The rows below fall into families. The same turns and mirrors carry the whole set onto itself and the rows of a family onto each other. For each named row, which other rows are in its family? Write them in the order they are listed.
These 18 rows form 3 families of 6 rows each.
Fizev: [ 0.38  0.46  0.40  1.66  0.75  0.63 -1.86 -0.23 -1.57 -2.15  1.02  1.28
 -0.19  1.92  0.97  0.22 -1.03 -1.15 -1.57 -0.52 -0.28]
Ruvos: [-0.15  1.47 -0.23 -1.05  1.43 -0.59 -1.22  2.06  0.60  0.22  0.36  1.21
  3.00  0.35  0.20 -1.50  0.45 -1.79 -0.66 -0.58  0.57]
Selop: [-1.35 -0.01 -1.96  0.85 -0.19 -1.64  0.18  0.33 -0.99 -0.73  0.20 -0.02
  0.58 -0.19 -1.31 -0.92 -3.59  0.14 -0.87  1.79  0.08]
Digas: [ 0.97  0.80 -0.90  2.57  1.08 -2.65 -1.77 -0.42 -0.88 -1.93 -0.19 -0.28
  0.47  0.03 -0.60 -1.09  0.19 -1.48 -1.79  1.11  0.95]
kenu: [-0.92  0.85  0.40 -1.61  1.85  0.67 -1.41  1.18  0.37  0.54 -0.05 -0.14
  2.69 -0.04  0.28  0.02 -0.39 -2.40 -0.82 -0.88 -0.25]
koto: [ 0.47  1.29 -0.14  0.50 -1.71  1.22 -0.70  0.42  0.66  0.29  0.13  2.42
 -0.53 -0.81  1.38 -0.92 -1.19 -1.57  1.42 -0.51  0.47]
zes: [-1.62  0.53 -0.31 -0.57  0.71 -1.68 -0.77 -1.40  0.61  0.54  0.53 -0.33
  1.64 -2.84  0.82  0.63 -2.40 -1.28 -0.18 -0.60  0.00]
Viful: [ 0.01  1.34  0.77  0.25  0.34 -0.25 -1.29  1.30 -1.95 -1.13  0.29  1.75
 -0.80  2.10  0.87  1.06 -0.57 -0.16 -1.47 -0.57 -0.82]
venu: [ 1.04 -0.28 -0.73  1.35 -0.02 -0.22 -0.20 -2.65  0.31 -0.84 -0.06  0.79
 -0.12 -1.45  1.54  0.68  1.32  1.55  0.43  1.69 -0.77]
Gan: [ 1.03  0.34 -0.66  1.11  0.51 -1.26  0.95 -2.39  1.32 -0.76 -0.37  1.73
 -0.54  0.13  2.21  0.93  0.90  1.58 -0.34  0.57 -0.02]
kile: [-0.26 -0.07 -0.51 -0.44  0.03 -0.71  0.66  0.52 -0.90  0.03 -1.92 -0.16
 -2.69 -0.46 -1.74 -1.19 -1.01  0.35  0.43 -1.13  0.07]
fepe: [-0.21 -1.80 -1.94  0.10 -1.59 -1.40  1.25  1.02  1.17  0.70 -1.11  0.19
  1.29  0.09  0.68 -0.15  1.14 -0.36  0.45  1.83  1.00]
zeni: [-1.33 -0.65 -1.08 -0.49  1.74 -0.62 -0.24 -0.84  0.41 -0.06  0.43 -0.56
  1.14  1.94 -0.44  0.87 -1.46  2.60 -0.33  1.54 -0.21]
gol: [-0.11 -1.10  0.01 -0.49  0.48 -2.96 -0.13 -1.49 -0.17 -0.08 -1.17 -0.76
 -0.48 -0.07  1.16 -0.92 -0.01 -1.69 -1.18 -1.71  2.10]
futu: [-1.02  0.67 -0.85  0.30  1.19 -1.23 -0.59  0.52  1.63  0.16  0.76 -1.37
  1.34  1.72 -0.40  1.41 -0.09  2.52  0.50  0.68 -0.24]
kas: [ 0.84  0.83 -0.67  0.13 -1.14  2.22  0.29  0.74 -0.16 -0.32 -0.71  1.37
 -0.64 -0.92  0.22 -2.30 -0.57 -1.52  0.72 -0.47 -0.39]
Sofef: [ 0.33 -1.57 -1.20 -0.76 -0.61 -1.00  0.34 -0.41  1.03  0.84 -1.46 -1.68
  1.13  0.74  0.72 -1.20  1.60 -0.40  0.41  1.29  1.74]
nati: [ 0.52  1.85 -0.16  1.14  1.48 -1.11 -1.64 -0.85  0.27 -0.24 -0.76 -0.36
 -0.66 -2.98 -1.40  0.42  0.75  0.27  0.77  0.20 -0.92]

Which other rows belong to the same family as koto? Ruvos, Viful, Gan, fepe, futu
Which other rows belong to the same family as Selop? Digas, zes, kile, gol, nati

The rows below fall into families. The same turns and mirrors carry the whole set onto itself and the rows of a family onto each other. For each named row, which other rows are in its family? Write them in the order they are listed.
These 16 rows form 4 families of 4 rows each.
tif: [-1.09  2.20  0.52  0.02  0.36 -0.66  0.12 -1.00 -0.67  1.11  0.36  0.17
 -1.70 -2.22 -0.62  3.39 -0.64 -0.38  0.50  0.11  2.00 -2.15 -0.32  0.00
 -0.87  1.70  0.49  0.16 -1.07]
keb: [-0.01 -1.62 -0.86 -0.95 -1.74  0.88  0.07  1.00 -0.40  0.55 -1.66  1.15
 -0.78  0.50 -0.42 -0.92 -0.03  1.13 -0.99  1.75 -0.16  0.08  0.23  0.27
 -1.28  1.71  2.43 -1.89  0.69]
dom: [-0.76  1.09 -0.34 -3.01  0.30 -0.91 -0.97 -0.83 -0.54  0.02  2.65 -0.77
 -1.31  0.36  0.31 -0.18 -1.23 -1.28  1.08  1.33  0.10 -0.63 -0.01 -1.18
 -0.76 -0.17 -1.80  1.06  1.98]
Zop: [-1.55  0.75 -0.88 -2.71 -0.71 -1.39 -1.48 -0.03 -0.25 -0.79  2.15 -0.80
 -0.69  0.93  0.07  0.44 -0.63 -0.86  0.99  1.19  0.47  1.14 -0.31 -1.66
  0.56  0.59 -1.28  0.99  2.01]
kosef: [-0.53  0.01 -3.11  0.15 -2.19  3.06 -1.68  0.85  1.97 -0.72  2.44 -1.00
 -0.30 -1.11  0.98 -1.48 -0.73 -2.02  0.98  2.47  0.84 -0.19  0.41 -0.47
 -0.07  0.10  1.26  1.19  0.66]
keke: [ 1.16  0.20 -1.27 -0.63 -1.79  2.03 -0.42  1.05  0.37  0.28 -1.19  1.95
 -0.28 -0.52 -0.56 -1.59 -0.86  1.09 -0.37  2.04  0.46 -0.11  1.59  1.34
 -1.57  1.86  2.42 -0.02 -0.95]
rumut: [-1.31  1.61 -0.82 -2.40 -0.33 -1.52 -0.29 -0.55  0.25 -0.51  3.22 -1.15
 -0.64  0.27  1.01  0.49 -0.38 -1.09  1.46  2.42  0.34 -0.76 -0.32 -1.35
  0.46 -0.33  0.47  0.31  2.60]
bamal: [ 0.46 -1.27 -0.98 -1.46 -1.50  0.50  0.64  0.53 -0.12 -0.05 -0.51  1.51
 -0.29 -0.42 -0.85 -2.08 -0.43  1.18 -0.75  2.25  0.17 -1.52  0.43  1.07
 -1.48  0.97  3.06 -1.27  0.07]
pum: [-0.95  1.02 -0.43 -0.03  0.29 -0.84 -0.50 -1.08 -0.63  0.59  0.86  0.84
 -1.65 -2.40 -0.89  1.64 -0.78  0.11  0.88 -1.08  2.12 -1.16 -0.75  0.75
 -2.37  1.06  0.83  0.67 -2.57]
koza: [-0.24  0.55 -3.12  1.34 -1.97  3.38 -1.17  0.87  1.95 -0.21  2.00 -0.52
 -0.63 -1.60  1.56  0.01  0.87 -1.04 -0.59  0.44  0.08  0.16  0.02 -0.99
  0.25  1.38  0.31  0.53  0.86]
tifu: [-0.46  1.76  1.02  0.15  0.80 -0.50 -0.22 -1.02 -1.03  0.66  0.15  0.67
 -0.92 -0.37 -0.88  1.90 -1.91 -0.10  0.21 -0.62  1.23 -0.34  0.10  0.00
 -2.69  2.30  1.63  0.10 -1.67]
vizi: [-0.19  0.95 -3.64  0.92 -1.79  2.61 -0.61  1.08  2.26 -0.12  2.03  0.28
 -1.25 -2.29  1.64 -0.35  1.70 -0.76  0.33  1.87 -0.30 -1.13  0.11 -0.46
 -0.60 -0.27  1.63  0.97  0.06]
fomi: [-1.68  0.22 -0.12  0.25 -0.69 -0.64 -1.08 -0.52 -0.54  0.53  0.19  0.41
 -1.65 -1.82 -1.06  2.97 -0.61 -0.19  0.70 -1.24  2.35 -0.16 -0.94 -0.21
 -0.86  1.85  1.01 -0.12 -2.14]
lomi: [-1.00  0.69 -0.67 -2.16  1.42 -0.19 -1.57 -1.20 -0.33 -0.87  2.80 -1.44
 -1.13 -0.02  0.36  1.38 -1.87 -2.43  2.03  1.16  0.51 -0.03 -0.23 -2.07
 -0.29  0.44  0.51  0.65  1.23]
fadar: [-0.07  0.19 -0.73 -0.78 -1.63  0.35  0.59  1.01 -0.75  1.22 -1.82  1.51
 -1.17 -0.11 -0.79 -0.76  0.35  0.89 -0.82  3.09 -0.31 -1.39  0.76  1.00
 -2.33  0.66  1.67 -0.51  0.02]
kena: [ 0.14  0.27 -2.45  0.92 -1.48  3.62 -0.61  0.35  2.32 -0.07  2.99 -0.61
 -0.53 -2.03  1.37 -0.70 -0.15 -1.82 -0.40  0.96  0.09 -2.26  0.15 -0.68
 -0.04  0.66  0.56  0.61  0.81]

Which other rows belong to the same family as tifu? kosef, keke, lomi
Which other rows belong to the same family as pum? dom, bamal, kena
Which other rows belong to the same family as tif? rumut, vizi, fadar

